First come named turns, each shown by rows before and after it. For each pair of rows after them, which turns, in which order, take the first row to the second? The first pair is done for you.
B:
[ -6  16 -11  -9 -11 -20   9 -22  11  -3 -13  21 -27 -14  16 -34  -9  -4
 -14 -25] -> [  0  11  -8   0  -2 -24  10 -28  17   0 -15  11 -23 -26  11 -32 -15  -7
  -8 -26]
[-13  31 -10  28   1 -14   5  -6   0   2  -3  10  -9 -10   0  -1  -2 -17
  -4   9] -> [-14  27  -9  31   1 -15   8  -4   3   7  -3  10  -8 -11  -2   3  -6 -17
  -7  11]
[ 15 -17 -11  41  15 -22  18   3  28  30  -6 -12  16 -21 -28  16 -23  -2
 -24  -4] -> [  1 -23 -15  26 -12 -23  16  27  16  33   2   5  15  13 -26  18 -24   7
 -38  -1]
[ -8   8  12 -38   3   6 -10   6 -21 -12  11 -16  11   8 -10  22 -12  -5
  33  14] -> [ -8  10  15 -39   6   5 -12   2 -23 -13   9 -15   7   7 -10  20 -11  -5
  34  14]
L:
[ 23   2   4  14   0 -15  -7  -5   3  -4   6   5   2 -22 -21  -7 -12  -5
  -7  -8] -> [ 20   6   0  16  -3 -18  -6  -1   5  -7   6  13  -2 -20 -14 -13  -3   5
 -13  -9]
[ -3   3   4 -10   8  12 -16   6 -14 -32  -7  15   9 -10   7  -4  23  11
   5  12] -> [  4  -7   8 -15  12  16 -15   5 -17 -27  -9   1  12 -15  -1   9  12  -2
  13  18]
[  5  -5 -11  11  21  -4  11  11   4   7   5 -16  15 -20 -10  11 -17   2
   5  26] -> [ -1   1 -19  21  15 -11  12  15  10  11   4  -4   8 -18  -8  -2 -13  15
  -9  23]
[ -2 -16  -3  36  40   1   6 -38  22 -23  -2 -16  -1  -8  11   8  20  42
  17 -11] -> [  3 -21   1  33  44   2   8 -39  20 -18  -3 -26   3 -14   5  17   9  32
  24  -7]
J:
[-36  10 -22 -22 -13  -1 -18   6   1 -28   7  10   3  27  -3 -12  21  -3
   0   7] -> [-34  -8 -28  26  12  -6  -3   0  38  -6  -6   1  18   3  -7  -5   9  14
  -2   4]
[ -1 -29  -6  30   2   9  14   6  30  18  -6  -5   9  -1 -10  33  -6  26
  -3  11] -> [  1 -13   8 -31 -27  19  -2  13 -17  -2  12  -3  -5  26 -13  38  -1  -3
   7  13]
[ 20  19   6   0   6   0   7  21   5   6   1   5  15  16   0 -33 -12 -16
 -11 -17] -> [ 22  11   6   7  14  -2   9  22  12  10  -2  -1  19  13   0 -26 -19 -14
 -11 -16]
[  8  33  -7 -10  15 -10  -9 -31  15 -11 -11  -7  11 -63  -1 -11  -9 -21
  26  -6] -> [ 11  34  -2 -28   6  -6 -12 -29   1 -16  -8  -8   5 -53  -5  -7  -8 -30
  32  -4]
Pairs:
(2 to 4 turns a pair)
[  3 -19  10  -9   4   7   3  -1 -12   2   3 -21   7   5  -5  29 -15 -16
  15   7] -> [ -3 -13   7 -23 -11   7  -3   8 -21  -9   9  -8   0  25   1  24  -2 -10
  12   6]	B, B
[-14 -25  -8  12   2   1   6  11  15  -7   0  -8  13  25  22  28  20  31
  -1   6] -> [-10  -1  -6  -6  -1   7  -5  -3   1 -27   4  -3  -1  25  30  10  39  27
   4  -1]	J, J, B
[  9  28  23  -6  -3   0   6   2 -10 -10  -9   0 -11  -7  22  -1  40  15
  14 -11] -> [ 20  10  34  -5   8   2  14  -1  -6   2 -12 -21   0 -19   4  20  16  -6
  29  -2]	L, B
[ 20  31  16  -9  30   8  -5 -40   0 -31   5  -6 -21 -20  20 -22  20 -21
  20 -23] -> [ 27  26  16  11  39   2   3 -40  14 -16   1 -12 -15 -34  11 -23   6 -22
  13 -19]	L, J, J
[ -7  17 -16 -27  -5  15   4   0  -1   5  21  10   1   7 -25   5 -19 -23
 -20  11] -> [-11  25 -20 -26  -7  11   2  -1   1   0  21  18  -1  12 -17  -4  -8 -10
 -27   9]	L, L
[ -3 -10 -14  48  26   8  -5 -16  48  -2   7   0   1 -19  23 -18  39  45
   1 -18] -> [ 10 -22   0  27  38  25  -8 -30  37 -14   9 -28   6 -25  17  10  37  19
  33 -11]	L, L
[  2   7  14  -3  14  18 -11   0  -5 -27   7 -20 -10  -7  -5  13   6  -3
  25  -7] -> [  2 -10  16   4  11  14  -4  12   1 -12   7 -25   0  -4 -14  24 -14  -7
  24   0]	B, B
[ 13 -17  -1  20  17   5   4   0  21  13 -10 -16  12 -26 -13  10 -21  -2
   1   0] -> [ -7 -14 -12  21  -7  -5   5  25  20  21  -6  11   6   3  -5   1 -14  21
 -24  -1]	B, L
[ 16 -14   3  -7  16 -15  12   5  -1  20  19 -20  24 -27 -19  14  -8  19
  26 -13] -> [  4  -3 -12   7   6 -27  12  17   7  25  20   6  17 -20 -11  -9  -1  41
   2 -20]	L, L
[-16 -26  -1  -4 -27  -4   7  46  -4  39   0   5  10  28 -18   9 -29  11
 -18  23] -> [-21 -25  -2  -8 -30  -4   6  47  -7  32   1   8   8  35 -12  13 -21  17
 -15  22]	L, J, J
[ -9 -23 -18 -31 -33 -11   4  23  15   7   9  14   2  16   2 -11 -30 -15
 -25   1] -> [-11 -27 -26   4 -14 -14   9  16  43   9  -3  15   6   2  12 -11 -20  10
 -30  -5]	L, J
[ -2 -17   3   5  15  12   0 -13  20 -15  -6  -7  12   4  -1   8  20  25
   8  12] -> [  2 -25   7   6  14  10   4  -9  23  -5  -4 -12  17   3  -8  13   7  21
   6  16]	B, L
[ -6  26  19 -21  23  24  16 -14  -5 -47  11  24 -22   7  28 -15  15   4
  34  16] -> [  4  -2  18  26  49  16  35 -15  28 -15  -3   2   0 -23  10   2 -18   1
  35  25]	J, L, L
[ -3  -1   5  -6 -19  -9   1  28 -16  13  -3  11 -10  30  -6  -5   1   1
 -15  -4] -> [  8  26   4  -3  -1  -3  -7  -2 -17 -10  -8   7 -21   8   3 -25  29   0
  -3 -14]	B, B
[ 15 -19   3 -25  -4   8   9   4 -17  15   2 -10   5  -7 -24   5 -20 -42
  18   2] -> [ -6  11 -28   7  -9 -10   5   6   7   9  -3  33  -8  -3   2 -41  14  11
 -19 -15]	L, J, J, L
[-10   8   7 -17  -6  19  -8 -16  -8 -22   5   0  -9  10   8  -8  33  -4
  10   9] -> [  1 -14  19 -13   3  20   0 -11  -4  -3   4 -20   6  -3 -12  14   3 -27
  18  20]	L, B, B
[ -5   6   6  10  -9 -20   1   8   0 -11  12  25 -19   3   8 -16  -3  -9
 -50 -14] -> [ -4  -3   6  14  -8 -21   6  12   5  -3  14  22 -15   5   4  -7 -14  -9
 -53 -10]	J, J, L, J
[ 22  -9  16   0  -3 -14 -20 -26 -10 -20   9 -12  -2 -27   1   2   0 -31
  12   6] -> [ 14 -27  16   2 -14 -19 -12  -2  -8   1  10 -11   8 -12 -10  20 -23 -33
   3  15]	B, B
[  4 -16  19 -21  -4 -14  -7   7  -8  37   3  -9   4  -3 -21  13  -1   2
  -1   0] -> [ -4   5  10 -18 -10 -18 -15   5  -4  24   2  12  -9   4  -5 -11  26  24
 -12 -11]	L, L, B
